One turn sends every row of this set to another row. A few are shown first. Where does it send the rows asked after them?
Bikur: [-0.13 -2.05 -1.01  2.13 -0.20  0.96 -1.28  1.25  2.07 -0.43  0.63  0.58
  0.54 -1.85 -1.24 -0.23  1.36  1.53  1.51  1.20  0.99  0.78 -0.86 -0.35
  1.71  1.08 -2.11 -0.61 -1.67  1.21  1.13 -0.46 -0.69 -0.36 -1.45 -0.09
  0.89  0.08 -0.61  1.58  0.37]
Movon: [-1.13 -0.82 -0.91 -0.38 -0.15 -0.31  0.26 -0.78 -0.35  1.11 -1.90  1.75
  0.83  2.00  0.85  1.11 -0.15 -0.45 -0.92  1.49 -1.49 -0.28  0.03 -1.31
  0.70 -0.60  2.44 -0.49  0.48 -0.52 -0.05 -0.56 -2.26  0.84 -0.21  1.57
 -0.54  1.22 -0.91  1.73  0.66]
ded: [ 1.93  0.94  0.28  1.10  0.53  0.78 -1.00  0.03 -0.29  1.27 -1.61  1.05
  0.97  1.69 -0.45 -2.01 -0.14  0.34  0.48  1.80 -0.11 -1.01  1.16 -1.53
  1.30 -1.22 -0.57 -1.49  0.00 -1.48 -0.73 -1.12 -1.22  0.37 -1.68 -0.97
  2.21 -1.36  0.05  0.72  0.36]
somu: [ 1.24  1.53 -1.30  0.28 -1.54  0.11 -1.68 -0.81  0.65  2.38 -0.60  1.81
 -0.35 -0.48  1.21  2.54  1.34  0.52 -1.17  0.89  0.81 -0.07 -0.49 -1.43
  1.38  0.91 -1.46  0.68 -1.99 -0.74  0.38  0.53  1.02 -0.78 -1.63 -0.66
 -0.21 -1.27 -0.92  0.89  1.91]
big: [-0.44  0.01 -1.20  0.59 -0.04 -0.68  1.29 -2.68  0.22  0.69  2.63 -0.55
  0.44  0.10 -0.36  0.17  2.86 -0.94 -1.16  0.76  1.46  0.05  0.24 -2.53
  0.83  1.13 -1.72 -0.57 -1.75 -1.74  0.17 -1.20 -2.52 -0.15 -1.42 -0.64
 -0.90 -0.60 -0.47  1.65  0.55]
daga: [-0.30 -0.57 -0.23  0.70 -0.25 -0.04 -1.79 -0.22  2.76  0.98  1.85 -0.78
 -0.29 -1.29  0.38 -1.11 -0.16  1.28  0.41  2.06 -0.76  0.59  0.50 -1.59
  0.95  0.63 -2.42  0.02 -1.57 -0.84  0.50 -0.06 -0.92  0.96 -1.20  0.26
 -2.06  2.05  0.22  2.50  0.47]
maniv: [-1.65 -0.49 -0.62 -2.01 -1.59 -0.12  1.27 -0.06  0.24  1.01 -1.12  2.28
  1.05  0.04  0.81  0.55  0.78  0.64 -0.93  2.55  0.16  0.54  1.50 -1.00
  0.47 -0.65  0.30 -0.05  1.51 -0.07 -0.12  0.85 -1.38  0.05 -1.45  1.53
 -0.49  0.90 -2.09  1.40  0.65]
div: [-1.13  0.41 -0.38  0.23 -0.05  0.54  0.80  0.14  2.24  1.11  0.11  2.78
  0.83 -0.41  0.23  0.16 -0.01  1.56 -0.16  0.90 -0.90 -0.60 -0.55 -0.55
 -0.59  2.04 -1.46  0.06 -0.57 -0.57  0.54 -0.58 -0.76  2.35 -1.45 -0.19
  0.84 -0.26  0.14  2.77 -2.45]
lek: [-0.08 -0.82 -1.16  0.60 -0.44 -0.35  0.53  0.29 -0.53  1.33 -2.11  3.51
 -0.28 -0.02  0.64  0.68  1.07  0.88 -0.18  0.23 -0.46 -0.57 -0.20 -0.10
  0.92 -1.39  2.92 -0.11 -1.05 -0.69 -0.01 -0.73 -1.94  2.11 -0.50  0.81
 -0.05 -0.28 -0.37  0.59  2.66]
bek: [ 0.75 -0.10 -0.66  0.44  0.48  1.27  0.68  1.55  2.43  1.73  0.05 -1.36
  0.19 -0.10 -1.25 -2.01  1.22  2.12  0.01  0.41 -0.58  0.41  0.70 -0.50
  0.29 -1.17  1.79 -0.34  2.11 -0.41  0.57  1.02 -1.20  1.04  0.53  0.47
  0.66  0.92 -0.81 -0.95 -1.14]
dop: [ 0.78  0.76  1.14  1.86 -0.77  1.84 -0.04  0.47  0.54  0.19 -1.74  0.10
  0.39 -0.54 -0.83 -1.48  0.62  0.60  1.11  2.52 -0.21 -0.53  1.78 -1.35
  0.24 -0.90 -0.54 -1.79 -0.06 -0.17  0.19 -1.30 -1.02  0.42 -0.54 -0.33
  0.79 -2.70 -0.52 -0.06  1.68]
rulas: [ 0.94 -1.95 -1.50 -0.23  0.85 -0.46  0.53 -1.64 -0.75  0.29 -0.09  1.53
  1.30 -0.41  0.73  1.20  2.43 -1.24 -0.30  1.04  0.59 -1.39  1.11 -1.20
  0.11 -1.30 -0.49  1.05 -0.51 -0.90  0.90 -1.03 -1.85 -2.89 -0.22  0.46
 -2.08  0.92 -0.78  1.80 -0.58]
moget: [ 0.66 -0.93 -1.11  2.59  0.25  0.31 -1.60 -0.16  2.43  0.19  0.39 -0.14
 -0.06 -1.10 -0.58 -1.21  3.58  1.38 -0.33 -1.03 -0.67 -0.93  0.03  0.88
  0.61  0.14 -1.58  0.54  0.00 -0.87  0.11 -0.47  1.80  0.87  0.29  0.08
  1.29  0.27  0.00  0.20  0.67]
telak: [ 1.01  0.18 -1.36  0.70  0.08  0.87 -1.03  0.34  2.50  2.08  0.87  1.19
  0.40 -1.44  0.13 -1.74  1.41  2.93 -0.07  1.37  0.30 -1.12  1.22  0.44
 -0.86 -1.30  1.31  0.93  0.12 -0.38  0.46  0.20  0.48  2.08  0.50  0.09
  0.76  1.15  0.10  0.07 -1.65]
tatad: [-0.13 -0.48  0.46 -0.01  1.43 -0.53  1.73 -1.17 -0.89  1.26  1.29  1.19
  0.00 -1.53  0.75 -0.14 -0.17  0.63 -0.16  1.13  0.25 -0.55 -0.47  0.88
 -0.11  0.60  2.35  0.11 -1.24 -0.60  1.41 -0.53 -2.58 -2.71 -1.45  1.16
 -0.84  1.02 -0.22 -1.08  0.12]
vazi: [ 1.35 -0.29  0.36  0.64 -0.60  0.14 -0.06 -0.03 -1.61  1.43  2.40 -2.12
  0.00 -0.75  0.19  1.10  1.24  0.43 -0.45  1.14 -0.15  0.28  1.00 -0.14
 -0.38 -0.15  1.07  0.22 -1.09 -0.63  0.68  0.41  1.16 -0.95  0.51  0.26
 -2.08  0.59 -0.23  0.91 -2.32]
kon: [-1.44 -1.11 -2.10  1.32  0.29 -1.17  0.77 -1.24 -0.46  0.43  1.84  0.36
  1.08  0.75 -0.11  0.22  1.77 -1.12 -0.62 -0.22  0.90 -0.59 -1.46 -0.63
  1.45  0.91 -1.07 -0.56 -2.63 -0.71  2.01 -1.00 -2.11  0.59 -1.43 -0.76
 -1.30 -1.52  1.17  0.93 -0.76]
pibek: [-0.54 -1.31 -1.01  1.04 -0.48 -0.16  1.27 -0.37 -1.19  1.73  1.45  0.69
  0.04 -1.15 -0.60 -0.68  3.09  0.96 -0.74  0.22  1.39  0.39 -1.20 -0.19
  0.85 -0.14 -2.79 -0.18 -1.90 -1.74 -0.63 -0.11 -2.55  1.61 -2.20 -1.40
 -1.85 -0.32  0.15  0.68 -0.20]
mazaz: [-0.99  0.29  1.28  0.86  0.28  0.43  1.51 -0.81 -0.42  2.40  1.60  1.33
 -0.57 -2.03  0.75  0.77 -0.15  0.59 -0.94  0.99  0.56  0.01  0.39  0.16
  0.05  0.08  2.08 -0.43 -0.84 -0.61  0.53 -0.01 -3.67 -2.77 -1.16  0.23
 -0.47  0.99 -0.37 -0.96  0.46]
Dizi: [ 0.12 -1.32 -0.07  0.29  1.33 -0.26  1.16 -0.80 -0.85  2.34  0.54  1.85
 -0.02 -2.08  0.49 -0.20 -0.32  0.00 -0.89  1.32  1.16 -0.11 -0.58  1.88
 -0.67  0.39  1.49  0.62 -1.86 -0.29  0.73  0.29 -2.37 -2.40 -1.76  0.00
  0.36  1.18 -0.67 -0.05  0.25]
reku: [-1.31 -0.36  0.89  0.29 -1.47  1.19  1.20 -0.15  0.07  1.32  1.12  0.87
  1.16 -1.28  1.23 -2.30  2.57  1.15 -1.19  0.96  1.21 -0.60  1.29 -0.07
 -0.73  0.53 -1.20  0.32  0.41  1.67  1.78  0.50 -0.91 -1.03  1.49  0.68
 -0.41 -0.54 -1.24 -0.16  1.56]
Buka: [ 0.64  0.14 -0.67  0.97 -0.80  0.83 -0.72 -0.26 -0.64  0.96 -1.80 -0.14
  0.46  1.24  0.01  2.68  1.17  0.30 -0.33  0.49 -1.20  0.73 -2.29 -1.67
  1.82  1.40 -0.30 -0.51 -0.36 -0.11  0.97 -0.01  0.24 -1.69 -1.07  0.43
 -1.54 -0.72 -1.33  0.01  0.54]
furuv: [-0.93  0.43 -1.13 -1.46 -1.40 -1.02  1.51 -0.20  1.21  0.14 -0.87  3.46
  0.24 -0.70  0.76 -0.06  1.71  1.10 -0.05  1.36  1.19  0.08  1.15 -0.22
  1.37 -1.21  1.48  0.17 -0.78 -0.59  0.67  0.16 -0.45  0.28 -1.90  0.90
  0.53 -0.63 -0.78  1.23  2.73]
sabu: [-0.06  0.14 -0.92  1.07 -0.26 -0.04 -1.52 -0.47  3.73  1.05  1.47 -0.84
  0.18 -0.83  0.37 -1.07  2.59  0.59 -1.12 -0.38 -0.54 -1.07  1.68 -0.09
  0.69  0.33 -2.67  0.56  0.75 -1.34  0.23  0.37  1.48  0.59  0.31  0.23
  0.89  0.55 -0.21  0.39  0.39]
gubos: [ 0.60  0.95  0.20  0.71  0.68  0.56  2.14 -0.04  0.94  0.03  0.67  1.40
 -1.15 -0.17 -1.69 -0.85  0.94  1.80  0.07 -0.81 -0.82  1.25 -0.69 -2.03
  0.21  2.50  0.21 -0.52  0.73 -1.17  0.95 -0.09 -1.69  2.15  0.18  0.21
  0.89 -0.70 -0.84  1.49  1.16]
tigil: [-0.71  0.15  0.63 -0.14  1.05 -0.16  1.18 -0.73  0.56  2.69  1.06  1.31
 -0.61 -1.36  0.85  0.00 -0.54 -0.17 -1.23  1.89  1.42 -0.34 -0.03  1.08
 -0.14  0.04  1.40  0.05 -1.69 -1.20  0.16  0.36 -3.21 -2.40 -1.36 -0.69
  0.19  1.54  0.34  0.30  0.95]
Nise: [ 0.54  1.09 -1.50  0.42 -0.08  0.20 -0.10 -0.28  4.11  2.12  0.85 -0.11
  0.93 -0.03  0.00 -1.28  0.88  1.00 -0.45  0.11 -0.34 -0.24  1.97 -1.19
  0.65 -1.22  2.03  0.05  0.12 -0.64  0.87  0.63 -0.09  0.04 -1.13 -0.04
  2.53  0.22 -0.55  0.80 -2.08]
Rusa: [ 0.91 -2.46 -1.74  0.16  0.89 -0.13  0.39  0.55  0.01  2.44 -1.23  1.35
  0.08 -0.95  0.94  1.38  1.33 -1.73 -1.14 -0.02  0.36 -1.76  0.52 -0.22
  0.15 -2.04 -0.70  1.08 -1.15 -0.97  0.54 -0.08 -3.50 -0.97 -0.01 -0.59
 -1.96 -0.01 -0.05  1.15  0.57]
Nas: [ 3.25 -0.26 -0.97  0.05  0.95 -0.65 -0.81  0.40 -1.33  2.84  2.11 -0.91
 -0.35  0.14  0.55  1.21  0.83  0.11 -0.78  0.06  0.48 -1.56  0.57  0.06
  0.11 -0.44  1.22  0.58 -2.10 -1.59  0.00 -0.17  0.28 -0.01  0.03 -0.32
  0.11  0.00  0.02  0.36 -2.08]
vepa: [ 1.98  0.35 -0.47  0.23  0.41  0.07  0.35  2.33  0.58  2.49  1.53 -1.12
 -0.61 -0.44 -0.28  1.82  1.79  0.19 -0.43 -0.04  2.19 -1.28  0.44  0.47
  1.21 -0.97  0.73 -0.53 -1.96 -0.97 -0.08  0.35 -0.52 -1.03 -0.54 -1.36
  1.63 -1.57  0.26 -0.20 -0.64]
vifor: [-1.54 -0.42  0.23  0.14 -0.30 -0.07 -0.19 -1.38  0.03  2.27  0.80  1.06
  2.65  1.55  2.74 -2.19  0.82  0.31 -1.52  0.77 -0.81 -2.10  0.43 -0.22
  0.00  0.20 -0.52  0.51 -0.61  0.38  1.71 -0.35 -0.77 -0.87  0.18  0.72
 -0.71  1.10  0.48  1.13 -1.68]
lafu: [-0.14  0.70 -0.42  0.02  0.60  0.46  1.27 -0.06  1.04 -0.57  1.28  3.10
  0.01 -0.29 -0.75 -0.34  0.72  2.11  0.38  1.11  0.45 -0.40 -0.52 -0.81
 -0.63  3.16 -0.93  0.00  0.63 -0.11  1.78 -0.71 -0.46  2.24  0.72  0.55
  0.76 -0.68 -0.03  1.74 -0.30]
damub: [ 0.51  0.36  0.69  0.57  0.42  0.17  1.96 -0.54  1.51  1.44  0.00 -0.29
  0.32  0.33  0.53 -3.14  3.34  0.62 -0.81 -0.62  0.53 -1.07  0.18 -0.66
  0.76 -0.56  0.72 -0.13 -1.57 -0.57  0.65 -0.64 -1.85 -1.15  0.17 -0.14
  1.28 -0.78 -0.26  0.27  3.54]
Rur: [ 1.17 -0.49 -0.95  2.06 -0.22  0.17 -2.42 -0.66  0.52  2.26  2.54  0.37
 -0.37 -0.77  0.14  0.12 -0.61  1.11 -0.11 -1.25 -1.23  0.64  1.08 -3.36
  2.06  1.07 -0.99 -0.28 -0.45 -0.50  0.46  0.05 -2.49  0.91 -0.85  0.68
  0.07  0.74 -1.34  0.89 -0.06]
rebod: [-0.45 -0.15 -0.84  1.68 -0.20  0.40 -1.73  0.15  2.44  1.35  1.31 -1.07
  0.58  0.32  0.23 -0.23  1.79  0.60 -1.31 -1.52 -1.70 -0.83  1.19 -0.78
  1.41  0.43 -2.15 -0.18  2.25 -1.09  0.31  0.61  0.25  0.30  0.55  0.59
  0.74  0.56 -0.41 -0.64 -1.03]
pape: [ 0.59  1.59 -0.28 -1.26 -1.05  0.34 -0.57  0.61  1.08  2.25 -0.80  0.12
  0.07  0.73  1.09  2.49  0.99  1.21 -0.68  1.27 -0.03 -0.46 -0.89 -2.05
  2.12  0.76 -2.13 -0.19  0.22 -1.35  0.12  0.64 -0.44 -1.15 -1.87  0.31
 -1.83 -0.88 -0.86 -0.76  0.97]
miruv: [ 0.35  0.70  0.28  0.91 -1.17  0.56 -0.52 -0.62 -0.22 -0.10 -0.69  0.35
  0.87 -0.47  0.32 -2.46 -0.96  0.19  0.88  2.60 -1.27 -0.15  2.35 -0.93
 -0.21 -0.37 -0.66 -0.72 -0.08  0.06  2.23 -0.61  0.77  0.81 -0.57  0.58
 -1.00 -2.35 -0.07  0.38  0.57]
lero: [ 0.12 -0.89 -0.43 -0.01 -0.51  0.01  1.36 -0.35 -1.50  0.22  0.59  2.29
  0.34 -1.30  0.31  0.47  3.20  0.87 -0.18  0.24  1.28 -0.05  1.08 -0.93
  1.37 -2.19 -0.73  0.54  0.47 -1.21  0.85  0.22 -2.23 -2.58 -0.22 -0.02
 -3.00  0.74  0.03  0.44  0.58]
fano: [-0.45 -0.44 -1.22  0.53 -0.07 -0.49  0.94  0.30  0.37  1.13 -0.17  1.73
 -0.31 -0.53  0.50  0.71  1.94 -1.23 -0.85 -0.84  1.01 -0.23  0.81 -0.59
  2.10 -2.54  0.10  0.29 -1.12 -1.51  1.73  0.62 -2.92 -2.13  0.02 -1.29
 -1.89 -0.62  1.31  1.15  1.71]
pilaf: [ 1.81 -0.91 -1.33  0.57  1.75 -0.52 -1.29  1.31  1.38  0.21  1.69  0.53
  0.08  0.45 -0.60 -0.56  0.45  2.18  1.75 -0.38  0.38 -1.27 -1.10 -1.61
  2.99  1.01 -1.12 -0.82 -0.61 -0.72  1.33 -1.06 -2.37  0.55 -1.07  1.10
  0.67 -0.05  0.18 -0.80  0.90]
Nopu: [-0.48 -1.61 -1.29  0.58  0.08  0.16  1.22 -0.42 -1.12  1.74  2.01 -0.12
  0.39 -0.81 -0.16  0.96  1.99 -0.09 -0.90  0.49  0.93 -0.96 -0.37 -1.50
 -0.09  1.15 -2.51 -0.56 -0.42 -0.53  0.46 -0.83 -3.71  1.74 -0.29  0.20
 -2.25 -1.35 -0.87 -0.90 -0.37]
seva: [-0.28  0.94  0.33  0.38  0.54  0.34  1.93  0.18  2.48  1.77 -0.33  0.80
 -0.51  0.01 -0.58 -0.68  0.07  1.27 -0.23 -0.80 -2.33  0.72 -0.71 -1.86
  0.29  1.44 -0.39 -0.39 -0.38 -1.99 -0.35 -0.07 -2.03  2.32 -1.98 -0.46
  0.66 -0.21 -0.22  2.46 -0.99]
susa: [ 0.25  0.60  0.90 -0.04 -0.84  0.52  1.35  1.90  0.66  0.71  1.92 -2.54
 -0.32 -0.86 -0.43  1.30  2.12  0.75  0.07  1.47  1.53  0.13  0.86  0.34
  0.91 -0.85  0.48 -0.91 -1.13 -0.62  0.76  0.64  0.36 -1.97 -0.01 -0.72
 -1.12 -0.65  0.45  0.17 -0.89]
fovo: [ 1.35  0.28 -0.24  0.72 -0.54  0.32 -1.66 -0.53 -1.94  1.84 -0.91  1.81
  1.16  0.62  0.40 -2.61 -1.36  0.45  0.02  1.54 -1.04 -0.15  1.96 -0.91
  0.54 -0.80 -1.19 -0.30  0.24 -0.68  0.69  0.21  0.23  1.25 -1.64 -0.28
  0.43 -1.07 -0.37  0.73 -0.91]
Sugu: [ 1.84  0.21 -1.07  0.43 -0.05  0.18 -1.38 -0.22 -0.65  1.40 -1.72  0.87
 -0.71  0.28  0.51  1.54  1.44  1.17 -0.26  1.55 -0.32 -0.35 -2.57 -0.35
  0.77  0.92 -0.78  0.79 -1.86 -1.02  0.57 -0.24  1.14  0.40 -0.49 -0.03
 -2.32 -0.23 -0.17  0.38  2.23]
pib: [ 0.41 -1.16  0.56  1.86  0.18  0.63  0.41 -0.11 -0.47  3.82 -0.93  0.95
  1.39  0.70  1.42 -2.33  2.11  0.91 -1.44 -1.65 -1.40 -1.54 -0.54 -0.21
  0.59 -1.20  0.34  0.30 -1.44 -0.56 -0.84 -0.46 -2.53  0.08 -0.98 -0.43
  1.20  0.47 -0.55  0.53 -0.47]
dus: [ 0.24 -0.75 -0.82  2.47  0.80  0.14 -1.50  0.12  1.85  0.05  0.51 -0.97
  0.62  0.97 -0.42 -0.78  2.61  1.09 -0.29 -1.73 -1.91 -1.23 -0.53  0.18
  1.83  0.11 -0.80 -0.29  1.13 -1.34  0.50 -0.56  0.70  0.59  0.74  0.55
  0.79  0.67  0.51 -0.64 -0.46]
mev: [ 0.55  0.20 -1.48  1.83  0.46  0.96 -0.60 -0.52  1.98  0.18  0.87  0.01
  0.56  0.19 -1.05 -1.65  1.41  1.37  0.15  0.92  0.04  0.50  0.50 -0.28
 -0.04 -0.28  3.15  0.01  0.49  0.42  2.11 -0.01  0.78  0.49  1.82  0.32
  1.35  0.93  0.21  0.98 -0.83]

Rusa goes to rulas
vifor goes to reku
div goes to lafu
And these:
Nas goes to vazi
pibek goes to kon
somu goes to Sugu
rebod goes to sabu
bek goes to Nise
ded goes to fovo
tigil goes to Dizi
Bikur goes to pilaf
maniv goes to furuv

